(in the rows, 128 means zero)
The rows of X fall into a few groups, and each row is roughly a mix of its group's hidden directions.
X:
[[113 194 132 142 122 137 118 108 107 118]
 [160 134 145 159  82 120 145  98 141 140]
 [150  87 126 117 106  88 146 116 139 159]
 [123 179 146 140 120 135 137  79 120 139]
 [123 169 111 152 147 151 138  80 117 126]
 [126 182 129 163 130 161 110 123 120 111]
 [121 148 125 127 101 147 121 185 155 111]
 [102 177 154 132 104 130 129  92 115 136]
 [114  80 116 115 168 133 162 111 130 132]
 [ 98 103 113 137 150 158 140 112 145  84]
 [128  82 143 138 136 114 109 175 151 135]
 [100  93 115 115 150 127 162  87 144 124]
 [ 83 132 133 105 132 113 164  98 142 154]
 [157 122 124 145 165 135  77 137 108 113]
 [121 143  91 131 184 153 116 142 133 120]
 [106 123 145  95 113  97 103 171 112 139]
 [151 129 135 155  75 101 150 114 141 142]
 [100 184 139 112 120 137 120 107 100 141]
 [103 173 133 104 130 128 131  80 122 147]
 [136  80 119 129 140  87 153 130 140 157]
 [142 142 103 161 158 163 158 104 123 115]
 [154  72 108 124 157 130 131 153 141 124]
 [165  76 127 139 105 113 154 133 140 127]
 [167 102 133 157 147 170 127 127 133 102]
 [ 92 110 137 105 110 104 178 119 125 140]
 [106  68 121 126 134 128 144 129 157 104]
 [ 91 155 142 137 165 159 143 121 130  98]
 [117 171 127 131 138 173 117 113 117  92]
 [152 143 128 162 101 128 158  80 130 130]
 [166 135 116 164 163 138 113  90 126 134]
 [178 104  91 140 112 119  99 140 132 132]
 [112 181 115 128 143 159 101 109 121 109]
 [125  86 137 112 118  92 123 175 116 127]
 [161 105 119 154 168 134 117  89 115 121]
 [133 172 143 148  92 142 139  88 130 140]
 [145 160 135 166 108 119 106 170 115 112]
 [106 150 136 111 116 144 102 180 152 113]
 [ 95 173 137 116  95 154 124 101 128 139]
 [167 110 122 100 131 132 130  88 152 161]
 [108 161 100 152 149 173 114 144 138 124]
 [140 136 167 130  79  91 113 136 122 129]
 [157 162 124 132  81 134 146  92 130 133]
 [125 106 157 105  84 106 140 106 141 156]
 [143  90 110 127 141 119 112 184 140 115]
 [142  75 106 113 147 115 130 166 138 119]
 [115 134  97 162 168 163 145 144 140 118]
 [ 83 113 123  80 155 108 135 139 130 126]
 [163  78 120 124 131 113 122 164 151 130]
 [ 96 128 153 157 141 115 106 175 147 133]
 [111 153 131 178 130 145 140 167 110 115]
 [ 81 173 151 114 110 112 131 133 119 145]
 [122 166 108 159 158 151 132  98 108 112]
 [165 100 128 144 168 137 136 167 115 131]
 [ 97 109 124 101 137 138 157  81 147 142]
 [147 149 147 143  74 130 147  95 114 125]
 [151 151 133 166 120 126 109 177 109 113]
 [141  81 130 125 104  92 166 137 133 140]
 [103 165 149 136 162 168 125 108 127 113]
 [157  91 113 102 107 106 126  97 156 138]
 [141 161 134 162 118 126  98 173 114 113]
 [139 130 148  93  97 110 121  94 146 165]
 [154 117 150 140  88 118 162  92 136 142]
 [127 133 147  96  79 133 145 163 152 134]
 [ 90 101 145 127 166 109 114 164 137 133]
 [102  98 121  97 134 131 162  86 135 143]
 [164 151 138 151 113 116  97 174 126 127]
 [ 86 112 156 146 104 114 125 167 114 111]
 [161 132 150 121  79 126 132  88 128 144]
 [144 177 138 152 109 140  95 155 120 117]
 [162  83 111 151 132 131 127 162 142 105]
 [112  95 118 136 110  91 165  98 143 116]
 [116 101 130 159 146 121 128 181 119 100]
 [111  87 120  90 142 115 148  97 146 147]
 [175  86 119 163 130 137 141 145 124 117]
 [117  86 121  88 141 112 144  99 147 150]
 [ 80 174 135 105 145 136 118 107 131 127]
 [123  99 125  81 127 114 136  89 149 151]
 [171 135 122 153 158 145  86 124 113 117]
 [ 94 172 136 105  96 144 109 108 123 139]
 [124  96 144  99  96 101 125 147 157 155]
 [123 158 148  99  98 100 126 137 106 166]
 [145 128 147 108 108  98 111 177 105 147]
 [172  97 135 131 146 116 134 169 137 154]
 [149  68 113 123 146 129 126 161 129 114]
 [130  99 147  96 101  94 116 161 135 151]
 [138 144 129 129 158 138 111  68 103 136]
 [138 101 154 117  95  77 131 152 123 122]
 [156  93 112 137 127  96 159 105 121 159]
 [107 157 129 132 175 167 113 111 132 108]
 [130 138 136 122 128 183 160 114  92 139]
 [135 148 129 134 158 106  73 131 106 150]
 [114  96 154  89 101 128 145 154 155 122]
 [138 158 131 170 127 141 113 167 104 104]
 [101 159 115  91 129 105 100 108 128 158]
 [ 97 122 148  83  92 129 135 159 133 118]
 [174  99 106 130  90 105 131 127 116 144]
 [143 101 146 102 117 104  88 166 118 138]
 [148 120 152 118  83  93 102 152 141 138]
 [139 135 140 115 141 174 135 156  91 159]
 [130 167 130 117  96 119 100  90 146 152]
 [160  78 118 151 130 127 148 161 122 113]
 [106 157 100 161 159 126 130  97 101 123]
 [125 156 108 149 157 156 100  90 115 113]
 [146 156 135 171 133 152 124 169 107 116]
 [100 119 137 160 143 132 169 124  96  97]
 [139  90 120 143 147 142 179 110 110 113]
 [105  99 151  97 108  96 161 123 149 134]
 [171  99 115 159 130 156 137 133 127  93]
 [165 105 136 136  76 108 147 121 125 145]
 [ 95 139 114 150 178 151 124 145 112 106]
 [ 99 181 130 120 156 139 109 102 116 135]
 [127 132 130 106 125 155 123 145  62 133]
 [ 96 113 126  97 110 116 153  84 147 145]
 [ 98 120 139 100  93 111 172 119 139 146]
 [ 99 169 130 139  89 145 135  99 112 109]
 [153 140 123 143 159 135  74 143 104 116]
 [144 146 130 159 153 148 107 175 106 114]
 [ 93 120 129 113  99 125 182 117 150 132]
 [176 137 123 152 153 138  84 130 115 127]
 [131 144 149 124 136 157 142  65 134 126]
 [109 157 146 106 119 110 126  92 118 174]
 [110 111 114 109 196 128 117 134 122 126]
 [104 105 111 140 146 152 141  87 164 108]
 [118 128 138 113 118 148 133 185 122  87]
 [100 141  96 147 171 149 141 149 120 104]
 [ 97 164 123 126 135 158 105 160 134  96]
 [129 100 138 107  98  95 119 175 132 142]
 [140 159 135 162 104 132 116 166  94 113]
 [138 122 110  92  86  90 111 129 123 154]
 [ 95 166 132 106  86 131 111 101 116 129]
 [100 111 137 102  93 107 173 126 138 145]
 [128  85 114 138 183 134 149 129 132 115]
 [133  99 134 121 116  99 114 188 118 124]
 [148 125 156 119  77  92 109 143 137 137]
 [145  89 115 136 162 103 137 168 135 111]
 [150 108 105 139  86  93 144 157 113 132]
 [142  80 128 141 133 109 179 136 114 132]
 [104  96 118  93 130 115 151  82 140 135]
 [110 107 141 104 127 100  99 180 120 125]]
In each list below, two rows fit none of the groups, and each other row fits one group, some only roughly. Which are they? Name them in the order they come.
    q_307: [115  93 110  91 131 126 152  88 148 145]
    q_55: [108 158 106 121 176 155 151 139 125 111]
    q_312: [131  95 104 142 167 133 135 165 118  98]
    q_844: [178  85 125 143 129 145 116 156 128 118]
    q_316: [102 177 131 130 144 164 103 118 129 105]
    q_923: [140 166 110 167 137 168 141 105 132 126]
    q_858: [122 103 130  99 114  98 135  91 169 141]
    q_456: [140 127 135 104  62 116 118 118 141 143]
    q_190: [109 106 119  84 137  89 145 108 130 155]
    q_460: [129 158 135 152  93 112 109 174 108 124]
    q_209: [164  79 117 130 115 114 134 164 142 113]
 -> q_307 q_55
    q_200: [123  94 128 144 123  85 113 172 139 112]
    q_229: [ 83 109 133  91 163 150 131 145 118 129]
    q_279: [148 128 157 103 104  98  85 135 140 150]
    q_301: [145 116 137 114 103  98  93 167 146 152]
    q_935: [124 104 109 126 195 150 130 127 133 134]
    q_888: [108 101 126 100 117 127 170  89 141 148]
    q_545: [ 94 153 153  92 126 117 126  94 136 156]
    q_495: [166  80 113 123 153 117 120 156 146 128]
    q_485: [150  88 130 128 101  88 150 133 145 155]
    q_808: [138 142 119 153 155 158 156  81 125 116]
    q_827: [134  92 114 122 185 121 119 148 119 108]
    q_789: [112 151 110 153 164 157 138 105 111  95]
    q_568: [120 168 137 143 131 158 101 165  99 128]
    q_726: [114 148  93 158 153 173 129 132 119 107]
 -> q_200 q_229
    q_665: [119 161 135 107  91 141 119  81 147 135]
    q_208: [163  77 126 136 110 101 146 133 136 150]
    q_103: [148 129 133 140  90 150 162  83 113 127]
    q_264: [146 149 109 165 171 134 111 109 103 117]
    q_377: [104 186 132 142 123 128 113  90 119 127]
    q_530: [111 127 131 146 195 137 131 127 106 114]
    q_183: [124 171 121 135 148 172 100 117 115 105]
    q_902: [ 85 180 138 119 130 118 143 102 116 132]
    q_179: [102 106 113 109 156 136 141  75 144 139]
    q_345: [145 165 133 129  84 152 128  88 121 137]
    q_773: [ 96 101 118 120 120 115 171  85 126 123]
    q_172: [131 136 120 172 151 156 144 143  92 100]
    q_933: [138 124 129 120  94  96 139  85 162 149]
 -> q_377 q_179
    q_835: [153  96 124 145 148 102 130 178 110 122]
    q_76: [145 144 143 120  65 126 125 107 141 149]
    q_330: [157 148 119 153 147 174 141  98 131 109]
    q_149: [119  96 131  92 113 111 115 174 143 151]
    q_774: [ 90 164 119 133 164 135 137  95 142 113]
    q_198: [101 183 140 153 104 142 133 107 116 124]
    q_277: [145 140 148 122  64 120 133 101 122 135]
    q_730: [102 141 109 124 170 151 122 172 124 108]
    q_136: [135  93  98 126 145 129 122 178 123 100]
    q_589: [143  74 114 123 134  94 161 134 130 141]
 -> q_149 q_730
    q_936: [ 90 169 138 109 159 147 104 117 112 139]
    q_181: [109 146  95 142 166 167 133 102 130 112]
    q_755: [118 162 130 119 110 139 152  87 131 171]
    q_418: [154 163 135 159  95 132 112 155 104 114]
    q_255: [148 148 124 162 140 139 105 166 100  99]
    q_899: [142 146 122 101 135 143 138  66 111 137]
    q_991: [130 141 131 159 120 105 105 186 114 121]
    q_155: [108 181 127 124 133 158  92 124 128 108]
    q_151: [102 180 141 110 119 128 119  89 112 137]
    q_604: [162 146 111 141  80 143 146 104 149 133]
    q_238: [161 160 136 155 125 143 101 164 104 117]
    q_898: [173  76 113 143 117 120 136 146 137 117]
    q_440: [128  98 140 102  92  94 129 157 143 153]
    q_860: [ 92 118 115 137 185 156 137 129 121 119]
 -> q_181 q_755
    q_825: [128 181 146 135 107 157  91 125 131 117]
    q_230: [126 154  83 147 161 151 137  96 130 121]
    q_892: [159 150 134 160 142 136  95 172 125 119]
    q_822: [121 180 139 122  90 158 116 117 109 129]
    q_969: [ 98 147 136  82 113 147 117 122 112 165]
    q_760: [ 89 102 110 113 181 136 142 134 122 120]
    q_404: [120 183 136 129 127 125 142  80 114 131]
    q_445: [114 112 121  93 121 124 145  70 148 138]
    q_359: [109 151  97 153 156 171 140 134 122 106]
    q_625: [145 147 125 156 112 127 105 184 114 111]
    q_533: [145  82 119 129 111  85 155 137 131 151]
    q_376: [148 166 139 109 109 128  77 147 127 146]
 -> q_230 q_625
    q_236: [153 100 120 153 178 139 134 154 117 109]
    q_150: [135  90 133 173 155 139 148 137 110 101]
    q_373: [132 121 133 141  74  91 144 160 121 135]
    q_169: [103  98 127  96  99 101 155 100 130 145]
    q_46: [155  87 133 131 131  72 133 130 120 142]
    q_883: [101 101 116  97 140 105 137  96 164 144]
    q_334: [124 129  99 129 186 139 134  90 127 127]
    q_606: [117  86 117  89 138 132 151 105 162 139]
    q_997: [134 108 148  94  97  81 115 146 135 142]
    q_654: [131  87 145 114 108  90 140 156 139 157]
 -> q_46 q_606
    q_474: [116  93 126  86 115 132 153  94 155 137]
    q_396: [128  94 126  88 160 139 143 103 144 157]
    q_351: [122 146 117 105 124 149 152  69 112 134]
    q_427: [112 113 124  93 119  98 120  91 168 137]
    q_608: [ 89 179 142 126 125 144 112 101 113 136]
    q_983: [ 94 130 144 118  85 128 173 113 143 120]
    q_772: [110 140 130  91 118  96 125 100 131 174]
    q_297: [114 100 143  99  98  98 126 172 126 135]
    q_38: [144 112 156 103  92  88 122 116 143 154]
    q_47: [ 99  99 125  94 128 115 150  90 152 147]
    q_33: [160  81 120 136 112  94 137 135 149 152]
    q_692: [149 177 100 132 132 159 117  96 130 136]
 -> q_474 q_983
    q_945: [128 128 109 159 135 146 157 162 118  83]
    q_82: [112 103 110 100 145 127 145  75 141 147]
    q_471: [122  94 119 115 132 101 144  87 169 128]
    q_795: [128 150 104 165 172 142  94 115 126 118]
    q_514: [108  85 118  83 151 113 133 108 131 144]
    q_204: [ 92 128 151 118  85 113 169 134 138 133]
    q_762: [117 115 109 134 197 147 138 122 126 126]
    q_197: [153 112 141 127  76  96 127 125 138 160]
    q_88: [ 97 110 102 151 166 142 123 125 128  87]
    q_905: [114 136 105 143 180 145 113 160 118 106]
    q_567: [166 106 123 174 102 115 138 158 122 128]
    q_916: [ 76 147 123 107 172 137 111 122 127 133]
    q_782: [ 91 137 112 129 183 137 154 119 112 117]
 -> q_82 q_204
